Each row is where one point has got to under a steady rotation. How many steps took it there?
The counts run from 0 to 738.
[125  68 135 134 144 129 113 159 106 159 126  76 149 124 128 141 171 154
 149 142 152 140 168 116 156 132 122 117 180 141 130 114 103 147  95  79
 108 145 121 119 124 114 170 155 181 116 157 139 116 127 187 101 100 150
 171 140 101 153 109 142 120  75 137 124 109 112 176 123]	274
[137  76 148 128 136 118  90 155 114 139 135 105 126 149 114 110 138 174
 172 123 150 130 124 113 181 137 148 151 148 113 159 141 109 166 129  65
  91 118 102 147 139 105 162 152 106 113 109 177 122 102 149 100  80 168
 157 127 120 160 119 167 170 110 159 121 105 106  94 144]	512
[145  46 138 109 120 114  87 100 115 160 139 131 129 132 116 115 141 140
 157 103 173 103 146 120 119 163 123 152 182 123 133  84  72 139 127 107
 104 111  96 151 136 131 149 164 138 125 100 142 107 127 171  69 100 153
 171 119 111 140 111 157 144 102 133 138 123  90 142 127]	200
[115  37 142 152 140 115 115 176 124 139 132 116 124 132 111 110 141 161
 153 142 155 147 126 116 154 137 134 160 156 144 144 125  82 178  83 100
  93 134 109 161 138 113 154 168 160 113 118 178 130 126 156 110  91 150
 171 130 105 115 127 167 145  75 132 119 105 122 136 155]	61
[134  65 142 145 128 143  67 128 117 149 114 106 154 153 109 123 143 137
 134 101 178 109 145 112 114 158 123 130 163 112 138  87  94 134  97 125
  76 143 148 147 107 113 170 169 142  85 104 141 115 132 164 100 113 173
 196 141 120 142 100 153 123 107 142 131 125 100 165 118]	551
[126  82 132 132 124 102  79 121  96 127 145 144 155 140 134 113 138 120
 157 110 156  79 150 115 158 157 121 138 151 126 117  88  94 115 104 125
 106  94 112 167 121 121 154 177 120 113 108 158 117 160 152  76 108 174
 211 123 101 136 112 168 148 105 125 140 120 103 122  98]	26
[109  89 120 148 156 127 105 183 125 141 128 100 141 107  88 147 159 143
 158 125 150 152 150 123 156 143 134 144 148 131 138  80 124 143  85  92
  88 162 110 136 113 110 157 157 154  84 134 165 147 148 172 106 104 169
 175 148 118 127  99 137 178  83 131 125 106 114 147 116]	455
[ 98 122 146 128 119 115 126 145  95 137 141  89 147 156 151 123 165 161
 174 151 132 122 151 111 165 112 103 137 157 118 148  95  83 125  98  91
  86 125  96 138 140 110 142 144 127 136 133 200  90 118 167 111  77 165
 176 150 118 155 111 165 137 105 123 124 112 131 129 139]	353
[144  90 165  94 135 131 118 124 117 141 135  98 146 111 125 127 104 154
 161 116 158 119 126 156 157 141 159 139 141 137 158 107  86 141 116  86
  97 122  89 112 130 126 162 176 130  78 138 173 124 136 165  93  86 156
 188 137 111 153 100 163 141  96 156 144 125  83 168 144]	391
[126  91 122 105 145 105  73 126  95 176 125 135 105 137 120 133 152 157
 135 121 169 110 152 140 158 164 118 129 157 146 136 101  73 135 115 112
  93 104 134 127 109 124 171 179 146 106 109 126 103 128 179  89 122 163
 184 110  82 123 102 173 150 100 123 126 109 104 122 127]	598
[109  64 153 145 131 128  68 157  99 126 100  92 145 112 114 107 159 134
 125 142 168 140 117  85 164 119 134 127 159 126 113 142 121 143 125  74
  94 149 143 131  96 108 146 158 159 126 147 178 140 140 140 118  99 154
 196 128 119 182 108 163 138 113 149 126  96 111 143 117]	500
[121  38 122 121 135 110 103 158 113 139 110  75 134 114 130 114 172 149
 137 125 163 120 128 102 163 138 166 151 160 140 127 128 112 182 109  87
 122 138 120 131 111 120 161 179 169 132 150 137 127 128 147 114 101 153
 185 115 114 161 103 158 150 115 141 114 122 103 144 117]	103
[ 98  58 142 140 119  98 102 153 106 123 129 135 128 103 149 105 162 119
 153 153 163 115 125  99 153 149 135 145 145 142  85  90  96 153 114 101
 122 116  99 151 122 123 126 157 134 155 130 175 123 155 163 101  75 143
 193 128  97 129 104 152 154  97 111 141 108 103 143 120]	585
[101  67 140 144 141 116 102 151 102 144 127  87 162 121 150 126 153 124
 119 133 160 135 125 117 132 140 128 106 145 136 130  95  98 148  93 119
  81 171 137 127 107 115 148 176 175  98 161 158 136 167 140 131 125 140
 208 145 124 145  89 150 136 106 119 132 115  94 187 119]	271
[ 97  69 121 165 146  96 115 169  97 125 131  99 169 127 134 128 177 124
 156 154 121 130 110 113 153 155 143 137 145 138 115 100 113 176  88  87
 124 147 102 130 113  94 125 142 162 112 146 172 128 165 150 134  90 147
 185 155 139 154 114 169 136  85 124 154 119 131 149 139]	627
[101  53 120 134 157  93 109 110  98 147 136 131 153 148 149 102 151 133
 135 137 138  98 105 102 144 143 143 137 157 141 143 128  70 172 118 104
 113  84 121 135 119 117 152 176 141 125 109 135 128 155 149 104  99 171
 205 114 113 156 109 204 123 120 122 135 127 114 123 140]	426
[124  74 155 157 157 129  91 156 118 134 124 118 145 120 126 128 133 126
 127 151 168 141 142 125 137 165 151 123 136 137 119  97 122 147  91 103
  91 147 139 122 116  93 158 158 142  80 124 166 149 175 168 116 102 152
 199 152 105 124  97 160 140  86 130 141 112  89 185 129]	53
[120  62 142 128 113 112  72 123  79 155 134 148 128 148 166 112 178 139
 138 130 169  86 118 128 137 184  89 142 158 120 117  96  80 165 129 105
  91 126 130 158 114 114 143 163 127 142 108 145 117 155 148 118  94 154
 182 126 113 152 109 154 133 103 130 153 107  95 133 117]	197
[123  52 131 114 136 120  96 164 133 139  97  71 138 116 114 116 154 158
 147 118 164 124 154  98 167 135 159 141 158 141 134 118 103 160 104 107
 103 146 120 144 124 124 167 178 160 116 146 137 117 118 171  92 103 158
 179 114 108 138 102 155 177 103 136 106 115  96 140 107]	104
[123  99 172 117 110 102 112 154  86 122 156 113 156 122 160 134 137 136
 166 137 134 126 122 125 148 166 139 144 135 122 119  83  84 135 111  81
 113 122 100 126 115  99 154 135  95 108 147 172 120 160 137 116  68 148
 195 154 128 165 112 146 145 103 159 186 126 119 141 138]	573
[123 131 136 125 155 107 108 125  91 141 171 104 174 128 152 130 154 137
 149 128 114  90 151 117 177 170 134 124 148 114 134 107  94 126 132  87
 101 103 106 135 107 100 153 158 105 113 137 145 126 146 153 103  97 163
 209 134 132 167  87 164 176 108 139 147 114  83 111 105]	302
[110  83 136 172 133 126 100 131  96 121 137 133 155 151 142  96 153 124
 140 131 119 103 113  97 171 140  98 128 165 113 141 135  99 166 111  99
  91 109  92 166 102 119 144 146 141 136 100 188 126 128 135 106  97 183
 203 115 134 150 100 165 152 100 131 123  98 105 102 129]	691
[127  86 137  97 152  78 110 132 110 160 145  92 167 139 145 138 117 158
 156 124 155 135 143 119 140 143 148 121 140 142 161 106  79 110 108  97
  96 106 131 123 136 118 169 182 124  93 138 137 119 154 152  89 115 159
 196 132 111 156 111 192 141 119 145 149 134 110 148 126]	434
[126 108 145 107 137  93 103 117 102 162 135 130 135 138 152 116 140 155
 166 122 152 101 145 109 163 130 121 130 150 133 129 114  79 119 125  93
 101  81 113 138 133 131 167 165 110 131 117 147  98 128 175  63  89 167
 193 115  86 160 113 185 144 106 133 135 109 119 125 136]	30
[101  71 144 169 143 102  99 185  92 141 155 123 143 152 147 127 195 141
 139 165 126 132 140  83 155 151 120 138 156 127 106 104 102 157 100  88
  93 136 125 163 115  88 150 141 133 130 138 153 146 152 151 125  87 151
 191 140 121 139 122 161 149  93 123 153 100 133 136 131]	632
[ 78  87 106 116 147  81 126 130  87 139 141  95 175 119 162 124 176 115
 149 131 131 119 112 110 141 134 133 123 146 131 131  81  88 148  94 118
 113 126 101 118 101 132 130 174 157 135 153 148 104 178 148 113 107 161
 206 130 140 168  83 170 151 119 109 154 138 114 134 124]	86
[ 97  90 129  95 151  79 111 144  94 168 134 100 128 142 147 130 140 155
 156 127 160 148 120  94 139 115 126 123 148 131 150 114  79 147  98  98
 105  72 107 112 111 141 160 167 146 123 132 134 104 131 159  88  99 166
 180 102 112 162 104 194 137 124 128 146 142 137 121 161]	432
[111  69 126 146 136  99  88 146  84 124 146 140 132 113 106 119 164 114
 142 146 139 124 114 128 143 188 130 153 140 134 115  78  91 156 109  90
 120 135 101 128 103  91 125 144 148 112 120 189 125 175 148 136 102 141
 190 146 127 130 104 158 149  85 117 167 108 107 129 137]	409
[126  89 154 148 121 117  59 176 101 132 131 113 135 146 119 125 141 142
 150 120 152 136 141 100 157 161 125 122 142 100 133 120 129 148  98  86
  81 133 127 160  86 108 168 136 105  85 109 162 136 122 143 102 108 176
 182 125 134 143 101 143 173  97 165 145 105 107 114 126]	509
[116  79 125  88 147  80 121 133 103 171 145  91 154 136 141 130 129 157
 160 127 158 136 152 110 144 124 144 133 158 136 159 116  85 128  98  87
 115  83 111 112 128 128 173 166 143 108 148 131 110 140 166  81 106 162
 179 117 103 166 112 196 130 115 145 140 139 121 133 144]	433
[126  92 165 123 115 113  89 115  84 147 142 120 161 145 150 122 120 126
 136 125 164 111 145 126 137 148 114 104 155 128 128 105  93 114 100 107
 106 100 125 125  92 131 169 159 148  95 144 161 109 146 151  92 121 168
 214 123 109 168 101 164 101 102 149 151 129 101 167 117]	212
[109  86 157 159 141 128 108 136 115 142 129 109 163 145 125 109 122 138
 171 121 139 148 115 111 148 114 108 120 158 101 174 133 108 158 103  79
  72 117  76 151 117 132 144 138 132 103 101 199 118 116 150  93  89 174
 166 130 134 157  99 165 144  94 138 129 119 122 133 168]	342
[131  71 137 138 120 129  99 147 113 150 123 106 147 165 141 117 127 173
 167 131 153 118 135 124 170 125 108 118 156 117 173 156 103 179 108  78
  91 120 104 149 132 128 157 149 158 110 122 174 106 107 152 104  96 177
 162 133 109 165 110 165 129  93 158 114 119 107 128 131]	337
[116  84 125 144 139 105  82 152  82 155 160 141 123 132  95 133 165 128
 147 134 148 126 161 123 141 172 105 152 164 134 101  69  94 117  90 107
 108 119 107 137 101  99 160 140 150 105 114 168 107 143 172 109 114 149
 187 133 104 121 125 148 134  82 121 151 103 120 115 127]	413
[123  60 118 107 151 109  93 117 119 160 121 137 122  99  96 119 160 132
 164 127 175 118 133 117 140 165 152 164 170 135 118  90  88 145 131  87
 131 111 101 132 127 114 143 156 140 123  93 141 120 150 186  87  96 150
 164 117  94 138 108 173 155  97 113 138 111  99 135 139]	592
[122  72 130 121 157  97 100 139 121 154 132  80 169 108 136 133 158 125
 147 116 167 130 166  88 121 159 164 130 164 135 110  79 100 119 116  89
 110 138 126 131 119 112 146 163 130 107 147 122 132 178 166  92 106 128
 186 132 135 161  95 153 165 109 137 159 116 101 169 110]	95
[132  71 139 133 146 142 103 140 132 137 117  68 159 105 127 111 162 145
 145 138 159 130 133 116 165 136 151 130 168 137 141 130 107 172 133  66
 100 157 104 111 134 110 141 152 172 117 139 176 115 125 166 112  93 139
 169 139 130 162  89 151 158  84 133 115  99  78 173 129]	671
[114  50 113 148 131  98  48 139  85 134 133 113 150 143 129 113 162 105
 135 136 179 122 142  88 125 158 114 111 160 110 122  91 125 134 101 100
  99 123 127 153  86 117 130 167 166 121 122 156 121 153 139 113 127 167
 188 135 123 163  94 166 127 125 128 123 124 105 133 104]	149
[105 123 134 122 149  89  93 111  94 165 153 101 179 109 141 123 138 121
 147 111 143 137 152 113 132 133 103  86 170 120 142  98  86 105 117  98
  88 127 102 129 108 134 138 157 138 112 139 160 103 153 162  77 126 154
 189 124 141 166  86 151 172 104 123 152 114  91 147 128]	482
[122 114 144 120 142 108 117 141  99 155 179 114 154 113 129 135 130 146
 167 139 140 135 157 140 178 142 104 123 160 123 166 116 109 111 123  49
 104 115  65 126 128 111 152 142 137 110 148 181 126 133 160  97 101 157
 180 142 124 155 114 152 161  87 144 138  99  90 118 132]	126
[ 94  68 135 133 146 111  74 133  95 157 126 149 110 114 115 116 158 118
 124 131 170 130  97 118 131 151 123 143 141 127 112  90 100 155 113 115
  97 110 117 123  84 124 138 165 143 116 106 150 136 170 156 112 111 174
 198 104 104 130  88 162 157 108 109 141 112  97 129 141]	595
